In the data rows, 128 means zero.
Some points, one per row:
[150 162 104 129 135 136 105  72 104 125 124 153  81 131 153 131 175 141
 103 140]
[147  75 172 192 135  90 142 117 181  87  67  99 136 186 141  99 130 160
 120 162]
[184  94 183  97 155 106 176 225 177  24  87 114 175 187 118  92 139 188
 153 111]
[115 149 181 120 124  98 123 142 149 102 148  88 114 127  95 144 132 125
 133 109]
[183 143 128  88 127 163 154 156 135 174 101 199 122  83 150  78 132 122
  76 154]
[ 99 123 118 181  98 134 107  74 112 137 122 140  60 120 113 100 110 138
 157 103]
[117 139 156 120 127 116 115 120 125 112 129 147 122 109 133 138 152 106
  97 117]
[ 80 122 114 177 122 136  98  95 129 153 143 181  61 107  94 163  95 137
 172 106]
[118 127  92 147 121 109  71  71 136 226 135 199  97 149 175 140 172  72
  73 168]
[118 181  88 167  87 170 115 154 107  79  89 154  38 122 146  91 118  86
 111  85]
[108  74 158 196  88 117 115  69 130 173 104 133  89 119 103 123 105 162
 120 147]
[ 96 113  88 164  97 129 132  83 113 127 138  98 173 174 153  57 142  71
 122 148]
[116 120 143 125 125 136 105 139  65 120 182 134 138 127 102 144 118 159
 119  94]
[117 138 152 124 115 139 123 137  94 100 135 103 147 103 128 117 133 131
 134 106]
[142 200  88  96 119 151 104  72 146 185 136 160  97 155 157 161 214  77
 103 176]
[140 133  71 159  98 178  65 140  78 137  87 168  38 108 167 118 139 110
  76 115]
[190 150  70 134 139 209 132 154  49 122 147 144  75  93  69 132 135 115
 111 208]
[102 139 145 122 125 132 123 131  82 127 151 131 135 130 117 139 148 125
 139 106]
[153 101 125 130 136 180 163 196 145 127 208 156 159 202  87 113 140  43
  96 159]
[ 93 128 153 114 126 121 107 154  74 139 150 130 156 127 123 139 150 115
 129 110]
[158 180 140  79 128 154 127 107 139  98 139 117  91 118 157 169 188 136
  99 155]
[141 120 147 121 113 143 125 121 112  88 128 102 160 138 151 112  94 119
 121 103]
[140 163 116 123 113 135 129 136  86  96 147 109  84  79 120 129 132 100
 121  91]
[155 168 108 141 135  68 128 124 154 113 116 104 103 118 142 106 137 136
 110 158]
[ 93 149 113 145 134 115 134 124 152 105 112  94 160 151 150 156 147  73
 121 126]
[ 72 149  92 149 106  69  88  86  59 205 101 124 116  87  76 160  85 146
 124 135]
[119 136 116 147 145 124 136 123  96 119 132 122 167 146 148 151 144  98
 104 131]
[152 148  94  83 119 156 114 154 159 157 139 165  99 138 115 164 129 166
 142 181]
[116 123 140 131 138 110 111 128  89 128 142 133 124 111 130 144 148 128
 135 106]
[122 149 188 117 147  82 109 136 162 113 147  86 131 129  88 119 137 137
 115 136]
[163 157  41 162  99  94 125 138  73 153 138 131 104  73 163  98 131 171
  53 185]
[111 132 176 136 108  89 161 142 120 125 124 124 134 153 131 123 105 145
 146  76]
[ 97  83 113 154  91 199  81  78 165 241 129 158  84 107  87 114 123  83
 165 173]
[120 141 169 114 121 150 132 139 103  90 139 107 138 103 125 129 126 130
 117 108]
[111 127 152 117 145 138 112 129  67 143 154 146 141 118 120 132 155 137
 108 135]
[ 93 148 114 166  68  38 154  63 144 255  79 159 111 135 121  96  54 104
 124 110]
[142 153  92 182  72 135 116 157 152  99  66 175  63 134 174  69 110  81
  96  94]
[111 170  77 150 125  53 173 131 171  81 115 123 123 153 201 122 145 143
  75 128]
[157 150 163  93 149 175 182 138 116 147 129 182 152  83 145  74 156  75
  81 106]
[ 91 150 104 142 121 104 118  74  92 123 108 124  74 110 107 139  93 125
 135  80]
[164 167  78 123 130 133  79 128 135 133 119 110  71 101  91 115 142 150
 123 229]
[146 102  95 102 196 184  98 159 190 152 122 163 130 101 119 150 149 148
 154 212]
[114 133 160 126 126 132 100 132  82 102 149 119 124 107 118 140 125 136
 113 108]
[168  77 159 119 112  80 166 203 144  44  62 110 167 182 168 116 118 216
 155  85]
[114  58 125  84 157 188 121  98 125 179 199 160 194 156  70  97 137 106
 132 166]
[123 168 175 104 133 152 137 135 102 106 156 118 151 120 124 133 144 109
 112 110]
[ 92 152  21  37 122 239  78  66 181 140 112 167 124 141 122 136 139  82
 225 208]
[144 138 119 116 110 120 120 132  56  96 122  96 164 167 148 101  43  90
 161  73]
[ 87 122 148 156 139 138  97 118  84 148 146 151 109  92  92 129 125 143
 148 122]
[121 146 143 144 118  91 103 113 170 135 104 192 104 107 141 147 158  97
  92 122]
[105 177  67 150 121 180 139 189 152 136  99 133 125 107 163 116  96  88
 160 104]
[141 110 145 101 151 173 116 151  83 157 159 140 131  92 132 149 118 143
 118 105]
[138 149 135 108  99 152 123 156 147 102 125 113 124 103 122 136 109 154
 137 143]
[121 131  57 192 110  89  62 118 217 124  99  94  32 158 152 108 110 135
 107 145]
[111 112 103 101 115 177 133  92 117 161 113 150 104 107 143  85 127 128
 163 139]
[ 90  90 143  97 110 128  66  87 154 221 140 107 116 136 124 140 127 113
 167 155]
[157 170  68  96 101 105 153 189 255 109 108 147 109 124 162 151 121 180
 138 204]
[ 90 145 135 142  91 119 125 125 130  92 146 116  95  97 107 166 110 122
 169  80]
[124 145  75 137 120 155  88  83  95 209 154 164 123 170 144 138 167  80
 105 148]
[179 140  45  90 110 142 164 200 203  23   9 144 143 201 161 115 138 191
 230 169]
[149 122 170 108 177 138 125 162 109 104 147 144 141 153  92 123 164 124
 116 137]
[125 149 118 163 109 152 105 138  88 111 125 143  99 117 137 112 117 131
 106 115]
[106 153  97 116 130 175 114 140 104  91 127 128 133 114 116 111 162 135
 148 189]
[ 71 106  69  73  95 131 117  71 151 184 137 113 181 140 157 169 137  82
 131 147]
[101 160 154 128 137 135 115 130 110  88 133 115 134 120 113 129 157 115
 131 121]
[143 120 159 112 120 147 157 123 107 163 141 182 115  77 151  96 143 103
  95 105]
[147 147  43 139 100  75 132  98 203 148 197 116 135 148 185 206 142 107
  79 115]
[121 123 159 125 126 134 135 127  75 147 145 145 139  96 137 117 136 143
  98 121]
[ 91 147 130 133 125  98  99  88  73 184 131 137 122  95  87 156 106 147
 113 142]
[169 187 116  85 158 138 135 109 200 106  95 120 115 123 175 176 215  77
  93 200]
[107 186  23 148 101 190  86  69 163 161 118 176  66 137 109 144 125  84
 199 177]
[118 120 117 141 121 116 122 118 118 142 130 111 165 121 153 144 130 126
 100 142]
[121 171 120 125 137 103 142 133 169  79 161 100 164 133 141 164 134 114
 111 112]
[169  75 133 162 142  88 201 121 103 123 122 104 199 242 140  94  47 107
 120  91]
[134 182 129  67 117 163 132 153 171 103 143 129 108 140 103 164 127 125
 154 128]
[ 93 147 141 148 116 138 109 117 122 101 143 140 112  97 100 129 102 122
 153 105]
[163  84 187 145 113  66 175 137 133 138  98 106 183 164 159  65 111 171
 147 104]
[131 162 173 111 120 141 141 136  99 106 143 107 148 135 111 129 138 120
 125 103]
[121 128 149 154 111 144 115 125 110  71 142 122 106 139 138 149 129  57
 136 115]
[133 127  35 166 125  54 139  77 159  37 180  93  97 134 178 142 143 150
 100  61]
[166  92 123 152 147  91 191 161 133 110 155 123 137 131 119 110 149 170
  49 152]
[119 150 157 111 129 151 123 138 102 105 137 116 154 107 119 117 140 126
 115 123]
[135 112 154 120 131 102 125 158 116  86 104 121 131 144 142 137 133 171
 138 105]
[ 94 145 181 139 153 139 122 138  92 108 134 112 129  99  93 134 169 114
 142  96]
[134 158 141  93 145 141 117 108 108 134 133 146 117 119 142 145 177 135
  89 156]
[114 167 124 150  99 154 121 144 117  85 122 129  87 118 128 125 116 103
 127  86]
[199  94 110 173 200 124  89 124 136 139  50 123 123 101 125  83 137 122
 151 216]
[144 128 185 121 132 148 173 184  89 100 135 112 153 147 112 132 115 109
 112 107]
[ 69 159  64  98 103 145  94  73 128 186 105 129  91 114  85 178  95  96
 195 156]
[157 134 117 111 123 134 188 169 195  85  61 130 136 163 172  86 107 146
 219 142]
[116 130 156 137 122 137 114 134  89 118 141 122 140 103 123 129 130 148
 119 122]
[170 111 177 176 186  40  96 158 225 125  74 120  56  97 113  98 128 169
 195 191]
[164 137 120 106 153 112 112 131  52 127 161 108 114  71 146 107 146 100
  80 132]
[156 137 120 105 111  94 169 176 198  33 129  90 166 156 175 164 125 162
 125  85]
[135  60 122 117 148 161 175 158 177 136 174  94 189 155  83 127 119  84
 124 154]
[112 139 146 122 119 138 117 133  99 124 146 129 128 117 119 141 144 129
 127 112]
[121 151 107 159 111 158  93 139  82 118 117 151  90 114 138  99 125 130
  95 120]
[151 136 161 147 153 135 232 183  87 112 126 130 155 221 102 145 125  84
 114 100]
[ 90 167 150 102 194  95 126  96 157 112 147 140 173 142 109 118 125 126
 129 108]
[112 147 159 123 112 143 127 140 110  98 138 105 137 102 118 132 131 127
 130 105]
[154  96 192 137  93  82 193 154 160 100  93  76 171 158 160  72 104 140
 157  75]
[ 91 151 136 162 141 137 102 109 115 115 131 110 114 154 136 121 162  95
 116 134]
[135 142 108  89 131 130 190 197 174  85  47  95 178 153 179 115 111 113
 199  84]
[122 156  94 128 148  92 114 118 177  70  99  99 147 106 170 130 121 149
  87 132]
[147 176 116 127 110 159 122 141  77 105 141 116 111  85 111 115 138 110
  92 136]
[114 119 137  91 138 155 121 100  86 144 145 142 130 111 149 100 148 150
 117 149]
[111 156 150  97 151 151 133 129 131 102 147 128 146 123 124 135 134 104
 129 107]
[100 141 129 133 115 113 137 126 119 133 149 100 156 132 140 159 138 109
 117 112]
[121 169 103 146  91  64 165 131 158  93 123 100 137 114 179 114 131 164
  83 128]
[ 97 159 167 125 124 135 145 151 101  77 150 116 145 134 108 132 154 102
 140 106]
[120 189 104 155 100 154 124 142  99  95 120 150  67 136 132 124 119  85
 103  85]
[143 167  86  57 114 151  99  71 131 163 149 141 108 136 169 185 222 104
 126 160]
[122 125  82 136 146  81 123 130 154 101 141 129 146 122 180 153 116 185
  92 117]
[113 132 146 112 137 140 116 126  83 141 154 147 133 127 120 138 158 135
 116 124]
[135 144 147  77 197 163 168 199 180 128 118  97 168 103 126 143 136  92
 175 115]
[104 139 148 133 131 126 115 127  82 129 154 136 129 129 118 151 143 134
 130 111]
[136 217 140  71 109 145 155 121 148 101 125 122 112 123 137 177 183  90
 115 127]
[126  96 172 166 124 115 110 103 110 122 107 128 141 128 124 130 143 142
 108 141]
[122 123 123 164 139  78  87 102 127 172 112 218 112 124 146 153 164 118
  78 142]
[115 163 154 121 124 141 125 143  87  92 137 117 147 122 115 128 123 111
 134 101]
[119 146 105 127 127  91 131 126 124 107 170 111 144 131 146 166 146 127
 113 101]
[131  84 133  89  98 166 137 133 255 167  60 119 107 182 100  43  63 125
 255 179]
[106 159 171 104 136 153 131 142 113 100 139 132 141 111 103 117 140 106
 112 110]
[105 141  37 180 108 100  88   0  73 199 100 144  35 154 150 117  88  93
  99 118]
[138  95 196 147 148 139 149 161  80 124 174 124 152 120  69 150 125 141
 126 122]
[141  74 180 147 170 128 200 189  82 120 207 148 141 148  42 132 123 147
  88 130]
[ 61 135 104 159 113  68 107  68  81 193 124 113 106 102  56 186  65 143
 137 107]
[214  76 199  86 155 106 181 230 186   6  75 104 186 185 133  77 128 213
 138 118]
[127 111 177 127 155  26  77 120 161 191 130 155 115 127 119 129 173 131
  71 167]
[ 85 119  78  72  96 151 112  72 193 157 181 131 175 143 140 168 118  87
 159 105]
[143 147 172  98 148 157 118 164  82 144 148 141 131  91 118 148 140 128
 127  95]
[112 125 109 124 108 123 155 135 153 109 124  80 180 125 157 150 116  87
 109 119]
[148 150 102 141 139 138 106 127  91 136 124 143  97 105 123 139 134 121
 152 130]
[ 61  66  94  28 107 202  58  29 130 196 163 139 177 114 131 114 124 101
 150 136]
[116 143 160 122 132 138 120 129  82 114 153 131 138 126 122 138 142 126
 116 117]
Then 12 other points, each followed by its number:
[159 112 144 126 118  65 133 160 199  89  60 186 135 150 164 125 147 138
  95 105] 0
[208  98 160 128 185 160 134 175  98  73 157 106 106 117  69  85 128 155
  70 156] 1
[139 122  99 174 148  84  86  58 111 115 135 115  46 169 132  96 124 158
 116 100] 2
[152 141  39 150 107  90 145 129 238 103 178 140  97 148 132 223  81 161
 153 100] 3
[144  86 128 121 121 129 103 105  68 148 118 134 169 131 162  97  99 148
  91 125] 4
[112 144 119 161 115 149 107 140  83 117 136 141  99 124 125 123 125 116
 118 108] 5
[100 137 130 121 149 138 130 151 102 155 140 127 149 111 129 157 142 122
 153 110] 6
[154 118 202  99 189 140 147 176 152  64 155 130 136 136  96 118 132 139
 126 123] 7
[145 156 113 138 114 146 110 138  60 125 148 122 100  84 116 121 132 129
  90 139] 8
[116 128 151 122 135 137 114 125  77 138 153 137 131 117 124 138 146 145
 112 125] 9
[143 172  44 104 131  99 141 160 255 105 107 129 115 138 162 178  86 128
 148 123] 10
[148  65 124 130  99 120 111  92  81 132 118 109 175 154 170  88  62 118
 109 104] 11
Which of these numbered points is nearest to each point below, looking only along the 4 directions in which the first points spread most? Its number follows each.
[177  75 166  91 239 150 151 218 166 147 134 112 169 109 103 119 140 165
 152 162] > 7
[141 138 144 121 139 152 102 166 155 111 104 141 125  92 105 125 122 155
 126 182] > 6
[180  97 198  57 207 136 140 163 162 100 155  86 118 148  67  76 136 161
 139 159] > 7
[141 105  99 190 160 100  91  43  83 123 106 130  52 151 141  99 145 144
  91 106] > 2
[112  93 145 150 133 114 104 112  79 143 111 143 148 120 132 122 150 167
 107 133] > 4
[106 137 144 127 140 127 106 124  65 146 155 152 144 113 111 126 150 146
 112 126] > 9
[171 171  50  98  96 172 127 137 204  93  46 124 141 188 171 101 147 100
 173 179] > 10
[168  71  99 196 129 139 132 186 117 112 154 211  75 172 106 119 134  98
  59 128] > 5
[139 112 185 127 144  66  83 147 142 156 155  90  91 116  80 139 134 190
 121 173] > 4
[129 126 164  88 131 145 131 114  94 137 135 129 124 124 136 111 145 153
 148 131] > 6
[ 79 147 146 107 106  68 101 120  81 182 120  85 159  89  92 139  97 122
 114 120] > 4
[192  88 182 126 207 151 162 218 204  79 155 143 118 118  47 118 148 158
 148 211] > 7
[168 102 141 153 145 160 177 191  96  92 190 117 133 101  62  93 130 144
  83 161] > 1
[ 94 122 134  92 157 138 110 140  54 145 134 158 149 105 127 121 157 161
  93 124] > 9
[124 158 116 134  89  10 213 164 236  78 151  93 165 176 168 175  88 129
 135  28] > 0
[101 128 151  99 107 175 110 112 128 136 131 111 142 111 134 133 124  98
 148 119] > 6
[134 138 153 125 135 139 154 126  90 154 143 176 138 104 135 112 149 113
 104 103] > 9
[152 139  88 144 122 161  94 138  38 155 152 129 101  72 112 114 146 133
  71 167] > 8
[186  54 173 115 206 111 146 175 132 103 141 117 166 161  99  92 160 161
  98 187] > 7
[144 131 130 108 146 127 154 199 145 109  77 117 201 139 163 130 131 146
 160 113] > 7
[201 137  25 134 144 203 131 113 255  69  29 119 118 135  97 108 130  63
 197 252] > 10
[119  99 139 124 128 120 100 118  62 153 133 126 181 133 139  97 122 139
 109 136] > 4
[135 132 100 131 133  79 157 166 172  69  85 129 168 173 177 140 133 170
 133 101] > 0
[116 124 155 121 132 138 111 127  80 137 148 134 128 110 126 139 143 149
 109 124] > 9
[122 147  85 115 131 158 116 149  35 131 108 115 128  69 114 109 160 110
  45 132] > 8
[131 121 192 127 135  71  88 123 140 119 152  83  94 117 101 138 133 141
 107 144] > 4
[130 158 135 154 131 121 187 149  93 162 109  87 137 146  79 176  67 106
 118 100] > 4
[170  68 121 112 185 103 230 179 116 106 180  80 248 255  87 108   0 104
 136  18] > 7
[100 142 134 147 103 138 106 129 108 132 134 125 108 118 101 122 115 134
 155 119] > 4
[193  71  77 129 104 103 141 102 129 177  64 118 101 100 197  34  96 179
 180 155] > 3
[161 137 126 133 147  89 184 143 183  83 210 120 148 149 113 214 128 116
 100  88] > 1
[121 145 121 109 161 141 113 157  87 161 127 128 167 102 136 134 130 130
 148 135] > 6
[198 151  56  81  79 140 144 176 208 179  72 145 120 174 170 161 103 171
 133 189] > 10
[117 120 134 137 121 105  96 117 105 160 132 166 120 112 128 140 160 140
  96 133] > 5
[152 103 172  91 113  67 141 205 151   8 176  76 146 185  73 141  82 187
 155   7] > 7
[ 99 145  94 126  99  91 130 112 167 133 105 114 148 122 188 106 135 139
 115 149] > 3
[208  74 151  92 178 125 147 180 187 110 116 138 142 224 124  84 166 148
 123 162] > 7
[109 142 163 145  77 160 122 131 153 132 123 116  90  74  95 113 102 129
 158 107] > 4
[151  72 124 140  93 118 110  88  86 129 113 109 182 157 170  82  58 124
 114 108] > 11
[119 197  64  91 101 166 163 147 197  73  53 127 110 165 119 106 106 110
 239 166] > 10
[109 137 128 154 141 138 131  94  80  80 134 120 100 133 132 101 138 123
 125  96] > 5
[ 31 172  56 245 104 110 106 110  73  89 107 121  20 129  97  97 128  94
 121 120] > 2
[171  59 166 128 159  77 126 116 127 132 114  93 147 139  48  92  37 171
 114 154] > 11
[182  72 141 119 185 149  87 123 136 175 158 140 116 172 105  85 165 133
  87 209] > 6
[165  94 188 100 190 137 137 175 121  99 170 127 136 157  70 111 157 161
 111 145] > 7
[152 166  89 122 119 149 113 132  51 134 146 125  78  74 110 110 148 112
  83 148] > 8
[ 79 122 125 183 108 134 102 111 115 127 142 150  89 100 100 145  85 141
 170 104] > 4
[147 122 102 160 101 105 155 191 127  56  75 148 103 184 167 120  95 171
 142  61] > 0
[126 149 153 136 116 110 109 123 136 126 123 158 120 102 136 135 140 120
  89 120] > 5
[ 93 115 168 174 104  46 152 131 141 155  93 150 113 174 135 100  62 164
 170  76] > 11
[ 95 168 113 127  92 101 101 116  66 150 124  84 132  92  75 144  62 134
 133 114] > 4
[140  75  89 162 101  15 188 211 156  21  59 113 198 228 222  70 149 255
 119 135] > 0
[106 155 114 116 167 150 144 181 148 157  98  96 175  91 149 149 123  91
 173 117] > 6
[154 140 157 134 132 121 180 154 158  65 189  98 141 130 103 193 115 105
 112  82] > 1
[111  93 137 169  95  83 139 126 150 145  98 135 112 128 136 112  87 167
 183  83] > 11
[158 132 169 118 155 152 149 165  99  88 164 124 153 125  90 108 121 125
 109 128] > 1
[ 77 151  41 212  82 164  92 108 128 121 100 189   0 119 134 109  63 101
 173  79] > 2
[132 136 184 123 144 155 154 154 100  98 162 120 149 125  75 139 135 107
 132 117] > 1
[151 129 170 118 145 154 184 161 125 113 156 151 141 106  98 100 137 106
 108 103] > 1
[135  79 105 126 128 157 125 111  81 150 130 106 185 141 157 104  68 114
 109 115] > 4
[106  93  93 142 117 133 110  87 135 182 128 107 171 147 156 152 112 107
 118 135] > 4
[114 131 157 129 135 133 117 124  75 127 154 136 132 121 122 142 138 140
 114 119] > 9
[131 110 150 127 100 138 122 122 103  98 125  98 158 120 144 103  92 127
 117 104] > 4
[156 118 121 145 133 103 122 130  90 153 107 136 142 126 143  91 136 144
 143 143] > 4
[161 178  86 101 116 156 111 119  81 129 144 122  62  86 140 154 182 135
  73 169] > 8
[168  28  62 238 157  82 158  73 169 151 130 175  50 165 127 100 108 119
  78 142] > 2
[132 139 124 160 129 136 116  83  87  83 123 120  91 129 145 101 115 132
 123  86] > 5
[153 103 127 146  93  50 183 146 184 101 141  88 168 147 176 136 109 157
 123  78] > 0
[113 108 147 157 119 103  93  94 103 147 112 119 136 112 113 138 112 161
 109 151] > 4
[ 80 129  51 149 103  64 126  76 152 197  80  73 174 104 138 183  90  80
  93 167] > 2
[ 84 132  40 154 137 100 149 119 193 181  98 111 179 138 174 188 118  55
 152 143] > 3
Here are 12 other points, each followed by its number:
[159 131 184  83 162 157 164 156 144 110 141 150 140 106 110  86 154 116
 105 118] 0
[114 101 182 165  45  57 163 135 154 179  99 107 126 154 132  65  47 199
 137  86] 1
[134  99 164 139 142 138 140 155  91 113 167 124 142 116  92 121 129 153
 108 132] 2
[160 102 188 133  87  88 193 154 161  97  92  84 168 149 162  76 103 138
 151  76] 3
[129  59 142 131  61  75 114 113 125 141 143  86 114  91 138  85 123 200
 151 111] 4
[104 126  79 144 121 100 140 114 150 148 123 104 174 146 168 172 137  80
 113 136] 5
[129 111 131 119 119 135 114 113 101 135 131 127 152 143 136 122 119 115
 125 110] 6
[168 169  69 104  73 125 145 146 255 111 144 124  85 114 127 177  87 157
 139 151] 7
[119 180 111 127 112 148 113  88 163 119 130 152  54 111 126 172 149 124
 148 149] 8
[125  83 127 179 100 106  95  62 137 182  92 172 110 122 140 103 113 102
  82 144] 9
[109 126 125 106 159 148 130 157 106 171 130 116 155  95 146 148 138 125
 153 121] 10
[ 87 135  40 157  54 132 127 114 182 149 116  94 179 161 175 127  99  36
 124 148] 11
The same question for these:
[176  31 130 199  82 114 182 115  97 187 101 112 158 207 129  61  19 142
 123 130] > 1
[140 101 162 136 173 127 129 144  71 124 169 143 151 124  95 112 148 144
  99 146] > 2
[122 194  34 121  92 109 161 133 199  70  89 114  92 124 169 126 138 144
 146 165] > 7
[197  47 190 169 155  77 197 195 208  95  38  71 126 193 151 109 133 128
 163  93] > 3
[107 122 191 144  52  81 179 164 190 136  80 118 138 151 143  75  46 153
 162  78] > 1
[113 146 151 161 108  89 159 146 119 127 105 149 122 180 143  93  94 132
 134  72] > 4
[165 101 154 116 119  85 166 202 143  51  77 120 183 184 161 105 130 205
 142  95] > 3
[147 105 199 117 217 136 112 165 154  90 143 142 117 114  90 127 183 144
 141 173] > 0
[180  90 166 148 138  62 183 172 246  70  93  87 161 125 171 114 132 145
 159 120] > 3
[143 167 118 112 123 110 114  94 165 154 119 187  71 121 154 188 197 109
  94 146] > 8
[159 124 161 109 107  90 190 217 168   9  57 102 175 197 157 117 119 159
 166  64] > 3
[ 89 128 116 144 137  66  65  87 115 195 113 130 102  52  74 163 110 172
 131 179] > 9
[172 180  52  90 106  84 155 167 252  75 168 103 130 136 150 206  85 148
 126 127] > 7
[164 192  86  54 151 177 103  85 131 134 150 130  51 109 138 184 185 118
 144 161] > 8
[115 129  98 144 132  96 121 123 134 117 133 124 139 120 159 151 128 167
 105 121] > 5
[ 88 101  78 130  99 143 106  22  76 136 122 122  95 145 164 117  87 116
 137  91] > 9
[150 141  78 165 154  62 142  93 223  73  84 114 179 162 202 146 127 146
  71 137] > 7
[ 67  77 123  98  71  90 159  77 200 183 110 103 221 209 155  84  42  97
 178  75] > 1
[146 118 149 133 111 129 118 125 168 115  94 128 129 137 117 135 127 143
 125 166] > 5
[ 80  99 111 137 132 143 110  89 193 132  96 152  31  62 138 127  87 144
 215 152] > 11
[142 102 167 148 156 132 156 165  93 107 183 133 148 137  74 124 131 142
 110 127] > 2
[165  92 167 134  98  87 126 105 115 129 100 145 136 156 161 107  93 113
 120 107] > 4
[178  46 166 177 192 129 185 170  97 117 211 135 140 147  44 119 122 161
  71 120] > 2
[ 84 129 148 158  92  51 119 108  98 169 100 104 122 100 103 134  52 169
 143 107] > 4
[150 124 186 101 166 145 132 161 123  86 147 122 150 128  93 100 150 141
 116 141] > 0
[ 93 114  54 109  85  81 128  81 178 193 106 113 128 136 217 118 131 116
 133 142] > 11
[176  96  52 212 156  69 106  96 164 183  25 142 139 106 186  94 136 149
 129 228] > 11
[174 166 178  86 136 172 151 131 143  91 134 115 103 109  99 164 176 104
 109 150] > 0
[133  66 170 190  79 112 119  96 178 178  73 125 129 119 112  66 117 151
 140 164] > 4
[162 197 128  86 109 173 151  83 169 159 129 154  98 114 166 117 172  46
  86 128] > 8
[ 99 129  93 182 100 145  82  86 123 192 128 176  61 110 119 136 105 111
 166 127] > 9
[201 110 126 109  52 102 159 160 255 146  85 158 134 149 150 128 106 163
 163 148] > 7
[ 92 136 146 178  65 139 112 100 155 153 128 136  71  84  83 114 100 148
 164 110] > 9
[162 211 128  95  88  46 210 130 244  76 126  97 121 164 178 184 143 115
 116  86] > 7
[ 74 133  64  74  93 182  97  42 228 166 121 118 170 127 137 108 105  78
 161 134] > 11
[118 117 192 141 108  60 129 149 139 135 123  99 140 140 120 100 101 174
 125 119] > 4
[118  97 151 170  62 126 133 145 171 124  79 114 109 111 114  86  83 189
 168 122] > 4
[124 153  86 148 117  51 168 126 135 114 119 125 133 132 199 104 149 181
  74 138] > 5
[141 146  55 137 147 177  98  93  80 119 101 159  97 135 140 110 145 146
 144 177] > 8
[116  98 167 129 192 136  80 158 129 106 137 153 125  79 106 130 172 169
 137 171] > 10
[141 110 205 147 144 135 160 162 100  98 183 127 126 130  58 169 121  97
 148  91] > 2
[120 132 158 147 148 110 112  98 127 128 119 144 158 149 115 127 151 127
 115 134] > 6
[158 114 149 111 177 158  81 178 226 125 103 160 104  70  94 135 153 190
 160 247] > 7
[177 103 174 132 139  91 164 219 197   0  35 108 182 157 157  98 142 195
 186 119] > 3
[116 180  62 142  95  33 156 119 208  94 163  87 139 115 127 228  90 108
 105  73] > 5
[131 142  80 144 139  81 129 113 169 105 126 126 137 127 184 162 123 171
  99 117] > 5
[151 111 124 178 118 115  94  99 131 106  80 137 102 121 135 122 131  94
 142 159] > 5
[138 141  76 143 126  41 149 113 215  88 195 104 153 126 167 207 112 144
  94  89] > 5
[ 76 142 119 153 121  82  97  86  77 188 129 123 130  99  81 162  84 155
 125 145] > 9
[ 84 136 134  58 108 189 104  94 144 130 149 128 163 131 123 128 129  64
 153 107] > 10
[182  65 192  80 217 150 147 175 101 134 149 174 149 115  94  57 163 184
  67 164] > 0
[133 126 169 132 120 109 152 183 136  49  92 100 153 160 143 121 123 156
 149  80] > 3
[110 131 160 127 173 133 103 145 126 124 130 144 133 100 108 130 181 132
 146 160] > 10
[138 232 100  61  96 147 133 108 168 172 123  90 135 156 145 155 200  25
 101 134] > 8
[148  92 185 148  98  79 180 136 166 109  81  99 172 168 145  84 122 128
 151  95] > 3
[167 157 147 124 129 144 192 181 128 104 123 118 138 178 104 143 103 112
 128 128] > 0
[121  82  81  84 120  65  69  16 255 187 184 112 153 156 125 177 135 109
 110 136] > 11
[139 187 114  95 116 110 110  77 118 185 134 144  77  98 119 181 164 142
  84 162] > 8
[151  93 187 140 189 143 130 166 130  98 157 138 133 100  90 119 155 150
 116 171] > 0
[126  80 153 181 114  55 145  96 167 155  68 126 160 183 166 138 123 120
 113 132] > 4
[ 99  73   0 135 156 129  99  21 255 199  42 114 180 140 220 131  93 100
 162 139] > 11
[154 153  97 119 118 168 182 155 179  86  81 139  94 171  83 131  99 128
 238 163] > 7
[124 106 132 152 133 133 104  97  64 125 142 136 100 119 141 119 128 159
 110 109] > 6
[ 75  79  56 140  76  45 139  78 247 255  51 140 191 202 216 146 110  40
 153 143] > 11
[ 35 149  97 109 101 116  79  59 123 213 105 109 127 106  78 158  98  75
 184 143] > 9
[137 121 157 149 165 126 161 151  59 145 143 142 155 176 105 134 145 133
 107 133] > 2
[ 98 122 163 121 108  85 163 162 150 158 110 103 142 138 140 130  96 159
 182  70] > 4
[142  82 182 140 170 144 166 171  96 118 191 149 134 132  53 119 130 147
  94 132] > 2
[211  62 198 126 199  43 123 202 255  56  91 138  77 205 102 110 140 190
 104 186] > 3
[155  89 172 141 196 148 134 129  91 103 149 123 153 153  87 120 145 148
  90 127] > 2
[140 135  80 143 157  73 132 114 164  95 134 125 133 142 189 158 119 189
  97 111] > 5
